Each row has a name. Each piece below is followed by the name of the row it came from, unless a question asks for something else. Each question is about the rows just above it. Places in a row count from 0.

k_118: [ 18 -10 -22 -24 -38  -1  50  35  -9  -8   8  34]
k_519: [  7  37   1  40  41 -24  36 -15   5  23  -2   3]
k_470: [ -7 -45  18 -39 -21 -34  30  20 -10  -3   0 -32]
k_632: [ 18 -10 -22 -24 -38  -1  50  35  -9  -8   8   3]
k_705: [-24 -33  27  37   2  12 -36 -35  -9  19   8 -39]
k_461: [  3  29   3  56 -11  37   2 -18  36  13  55  28]
k_600: [  3  29   3  56 -11  37  -1  -1  27  -1  15  29]
[30] is at row and place -> k_470, 6
The row named k_470: -> [ -7 -45  18 -39 -21 -34  30  20 -10  -3   0 -32]

k_118: [  9  32   5 -16  15   7]
k_428: [15 28 36  9  1  3]
k_105: [-12  -9  18 -29 -12  -8]
k_632: [ -3   8 -26  17  30  40]
k_732: [-17   0  -7   9  24 -16]
k_830: [  9  32   5 -16   2   7]
k_461: [  4   3 -18  -1  30 -20]
k_519: [ -3   8 -26  15  17  -1]
k_705: [ 43  14  -5 -20 -35 -35]
k_470: [-28  -3  -1 -19  12 -14]
k_600: [ 6 -2 -4 14 -6  8]
[-7] is at row and place -> k_732, 2
Which row holds [-18  -1]? -> k_461

k_428: [ -4  -5 -13 -17  -5   4 -25   7 -12  12  44  21 -11]
k_705: [ -6 -12 -13  -8  -6  13 -20   6 -19   7  33  25   1]
k_543: [ -8   8 -17  20   6  27 -17   8  -8   9   4  21   0]
k_105: [ -7   8 -20  -2   3  22 -27  10  -6   4  34  24 -16]
k_732: [ -5  -5 -13 -18  -5   4 -25   7 -12   1  44  21 -11]
k_461: [ -5  -2  15  -1 -12   5   3  10   0 -11 -18  -9  -1]
k_830: [ -8   8 -17  20   6  27 -17   8  -8   9   4  21  -4]
k_470: [-10   4  25  -6  -3   0  -1   3  -3 -19 -15  -7  -1]
Row and place of [13] in the named rows: -> k_705, 5
Row and place of [12] in the named rows: -> k_428, 9
The row named k_830: -> [ -8   8 -17  20   6  27 -17   8  -8   9   4  21  -4]
The row named k_470: -> [-10   4  25  -6  -3   0  -1   3  -3 -19 -15  -7  -1]

k_461: [  5  41 -17   4]
k_428: [  5  41   7 -10]
k_118: [  6   4  41 -17]
The row named k_428: -> [  5  41   7 -10]
The row named k_118: -> [  6   4  41 -17]
Where in the named rows is [6]? -> k_118, 0
[ 41 -17   4] -> k_461

k_705: [  7 -20  -4   5 -23  -8   3  -2  23  20 -12]
k_543: [ 12 -33 -12 -15 -10  -5 -18  13  29   1 -18]
k_732: [  2 -12  23  -5 -26  37  -9  -2  44  -8   3]
k_105: [  5  -7 -23   4  -9 -19   0   2 -11  -7 -20]
k_118: [ -7 -12  31   2 -18  35  -5 -16  25   7   5]
k_830: [ 22 -35 -43   1 -37 -29 -20  33  28 -16 -16]
k_519: [  6  -5 -24   4 -21 -20   1   1  27  28  -3]
k_461: [  0 -54   6   4 -23   9 -35   9  -7 -11 -20]
k_600: [ 13  -1  -8   4 -15 -13   8 -14  37  19  -9]
k_428: [  3 -31   7   6 -24   3  -3  -2  14  23 -12]
k_632: [ -6 -47  11   8 -21   5 -22  -5  -7  12 -14]
Where in the named rows is [-10]? -> k_543, 4
[ -7 -23   4] -> k_105
Where in the named rows is [-22]? -> k_632, 6
[-2 44] is in which row? -> k_732
The row with [ -7 -11 -20] is -> k_461

k_705: [  2  -7   9 -46  21]
k_732: [  4  11 -35 -12  -1]
k_632: [-42  21 -14  18 -19]
k_519: [ -5 -42  39 -32  -6]
k_428: [ 16 -54  56 -46  33]
k_105: [-35 -10  52 -24 -14]
The row named k_105: -> [-35 -10  52 -24 -14]
Where in the named rows is [-5]? -> k_519, 0
The row with [-35 -12] is -> k_732

k_519: [  5  -4  -1   1 -50   3 -10 -12  37]
k_428: [ 18   2   5  -3  29 -16   3   5 -22]
k_543: [ -3  -3   2  -1  -9   3 -16   1  14]
k_461: [  2   5  -6   2  11  -1   2  -3 -23]
k_118: [ 10  -4   4  -2 -28  -4  -6  -5  27]
k_470: [ 18   2   5  -3  29 -16   3 -11 -22]
k_600: [  0   3  -4   2   2   1   0  -3 -11]
k_105: [  4   0   6  -3  33  -8  43  10 -17]
k_705: [  9  -5  16  -7  42 -14   7  18  -5]
k_632: [  5  -4  -1   1 -50   3 -10 -12  32]
k_830: [ -7  -3   0   0 -19   7  -2  -2  20]
The row named k_830: -> [ -7  -3   0   0 -19   7  -2  -2  20]
Which row holds [ 10 -17]? -> k_105
[ 18   2   5  -3  29 -16   3   5 -22] -> k_428
The row named k_600: -> [  0   3  -4   2   2   1   0  -3 -11]
Where in the named rows is [42]? -> k_705, 4
The row named k_519: -> [  5  -4  -1   1 -50   3 -10 -12  37]

